(in the rows, 128 means zero)
One turn sends every row of this set to another row. A few are shown first. Where does it send the rows asked after them?
fav: [131 139 114 124  93 123 135 161 133 129 133 139 150 140 120 159 110 136
 140 129  94 146 112 126 174 148 156]
reneg: [131 149 114 149 117 128 119 120 125 137 151 145 103 121  97 140 104 106
 154 117  80 105 103 142 136 163 105]
mul: [129 136 134 161 109 117 131  96 157 156 163 152 128 108 111 143 103 147
 143 120 103 126 111 155 160 151 111]
muli: [145 153 146 122 116 134 130 163 116 133 152 141 146 142 167 143 130 149
 137 105 126 143 109 127 134 152 135]
dulu: [136  92 141 104 115 123 129 123 130 153 158 122 126 132 104 135 115 122
 110 118 146 126 130 105 148 122 105]
Guk: [149 148 150 118 105 101 126 145 151 137 173 167 133 130 125 147 134 153
 140 105 110 113 132 136 171 137 140]
Zepu: [135 101 137 108 117 119 115 129 125 133 162 112 115 140 116 134 103 117
 119 117 152 124 111 105 138 115 101]
rumed: [107 151 116 147 129 167 139 139 134 126 111 141 136 130 119 130 147 122
 118 125  91 137 118 138 171 137 142]
Gom: [141 161 133 161 128 118 132 121 142 137 152 137 128 131 140 119 108 168
 151 112 122 123  92 134 109 130 108]
gaf: [140 160 145 136 110 156 125 132 146 125 163 156 122 123 107 116 146 140
 116 120  79 127 137 159 169 126 116]
Vavuz: [111 155 116 142 132 167 138 142 138 120 111 141 135 128 116 134 145 125
 121 119  98 138 120 141 181 134 140]
kiz: [135 108 124 110 115 123 122 127 130 140 150 102 114 145 102 146 104 114
 118 120 154 124 112 100 147 118 118]
riro: [134 162 113 139 132 158 143 124 139 152 138 132 123 152 111 146 113 107
 135 102 112 106  88 141 131 172 105]
Vasuf: [136 101 138 116 116 114 121 120 126 139 161 118 110 137  97 148 109 112
 114 121 150 122 127 107 149 126 110]
Mili: [118 144 113 160 124 145 158 114 142 138 122 127 134 146 115 139  92 152
 146 122 127 129  96 131 147 164 141]
Mir: [139 166 132 147 133 172 105 161 127 119 137 149 117 128 139 101 140 149
 132 108 114 129 118 136 141 127 131]
bas: [141  99 132 104 111 126 116 130 119 148 156 106 120 130 112 127 110 128
 121 123 142 129 119  98 133 112 112]
pugit: [133  94 120 112 114 118 129 130 129 144 142 113 116 138 100 133 118 126
 118 120 154 126 126  96 146 117 123]
zene: [133 156 144 138 108 155 121 131 150 131 162 159 122 125 107 109 145 137
 116 124  74 119 133 155 166 124 121]
zimu: [129 151 109 141 130 121 131 127 150 124 148 151 101 145 124 119 124 123
 154  90 111  89  87 144 128 142  98]
kes: [134 166 133 149 135 172 105 157 130 129 138 150 118 128 142  98 146 146
 128 110 113 123 117 133 136 129 134]

dulu goes to bas
Vasuf goes to Zepu
Mili goes to mul
Now find these:
zene goes to kes
reneg goes to zimu
Mir goes to Vavuz
muli goes to fav

One turn sends every row of this set to another row. A few are shown first. Where does it send the rows asked after them?
Nozap: [142 146 150 154 153 139 160 141 163  95 131 102 154 135 144 130 140 108
 140]
Ruled: [127 139 145 176 127 140 138 136 151  98 123 113 145 135 137 120 122 120
 168]
zutep: [136 123 161 109 106 153 141 135 152 129 129 103  92 142 128 126 123  81
 137]
ritu: [120 125 155 140 124 134 120 117 137 127 129 130 134 132 122  85  88 116
 120]
Mirol: [165  97 150 130 105 164 128 130 141 113 139 137 140 136 138 149 148 121
 132]
ralid: [116 105 127 106 152 148 134 148 137 130 107 123 158 132 154 141 148 119
 157]
Raf: [133 132 115 122 144 134 140 133 150 117 102  86 143 105 106 114 118 120
 158]
zim: [121 107 126 110 151 145 114 150 146 132 117 119 169 121 150 144 140 121
 156]
zar: [124 144 143 165 129 136 127 130 147  91 117 120 155 135 142 127 106 120
 160]
gine: [139 122 119 110 146 129 135 128 168 116 100  87 145 110 106 122 112 113
 148]
peli: [116 100 119 113 142 142 116 159 135 130 113 109 152 121 150 135 139 122
 166]
fasim: [160 110 142 126 155 161 146 120 155 111 156 103 136 112 124 107 138 118
 103]
dol: [127 131 150 159 139 153 141 130 141 100 161 120 153 147 157 111 125 136
 131]
Kisam: [128 103 153 111 138 168 110 130 171 124 126 113 102 133 138 123 138  84
 150]
tikon: [170  99 136 122 106 159 140 133 137 123 132 121 142 130 147 156 149 109
 125]
Mosun: [127  94 137 105 138 159 107 124 158 125 132 109 106 136 126 124 144  86
 152]
nefo: [129 114 178 132 114 137 152 148 115 133 110 124 152 129 153 140 101 103
 134]
zuduv: [131 103 176 127 114 143 138 146 120 147 125 121 156 132 165 135 105 109
 127]
novi: [112 105 160 143 144 140 126 124 144 123 129 124 127 128 117  91  80 119
 128]
topo: [133 116 155 145 127 132 132 119 151 122 135 121 134 121 113  93  73 117
 127]
Seza: [135 121 110 117 151 136 144 128 164 109  99 100 133 122  99 117 114 110
 151]
Ser: [118 138 152 162 141 139 142 135 148 105 153 123 143 155 149 112 138 128
 132]
zuso: [157 106 145 121 148 157 158 128 157 114 158  98 126 129 111 109 126 130
 108]
meni: [131 116 168 122 108 129 145 155 117 138 123 121 147 139 157 123  99  99
 122]
zoda: [143 149 133 142 149 140 164 138 149  88 132  97 157 133 146 139 137 119
 138]
Keb: [125 128 117 117 161 124 147 131 160 116 112  94 142 110 108 116 107 115
 143]
kad: [113 108 163 108 137 162 140 149 146 143 130  86 106 128 145 115 122  94
 158]
Vumig: [113 105 166  99 143 148 134 144 141 147 129  85 120 131 139 115 115  84
 151]
Pes: [151 108 163 113 104 153 140 128 145 130 134  97 104 137 122 122 116  75
 140]
Fusun: [120 104 146 142 125 141 124 116 142 131 127 121 133 126 125  82  80 116
 133]
Romo: [133 116 159 132 110 141 155 151 113 143 123 121 160 129 156 127  94 103
 134]
vefu: [149 103 138 118 145 148 151 119 149 114 160  99 125 120 121 111 133 123
  96]
Meli: [175  93 140 129 114 158 125 137 147 105 136 128 136 122 144 146 145 101
 122]
tomos: [116 103 126 114 137 139 114 142 136 134 100 123 154 125 152 151 138 112
 156]
vog: [164 103 135 132 107 153 127 130 135 109 144 137 137 125 135 155 144 110
 119]
nesi: [151 105 123 127 150 155 147 117 161 113 164 109 128 121 114 104 128 129
 114]

Seza goes to nefo
meni goes to fasim
Now find these:
zar goes to Pes
gine goes to Romo
Kisam goes to Ruled
nesi goes to tomos

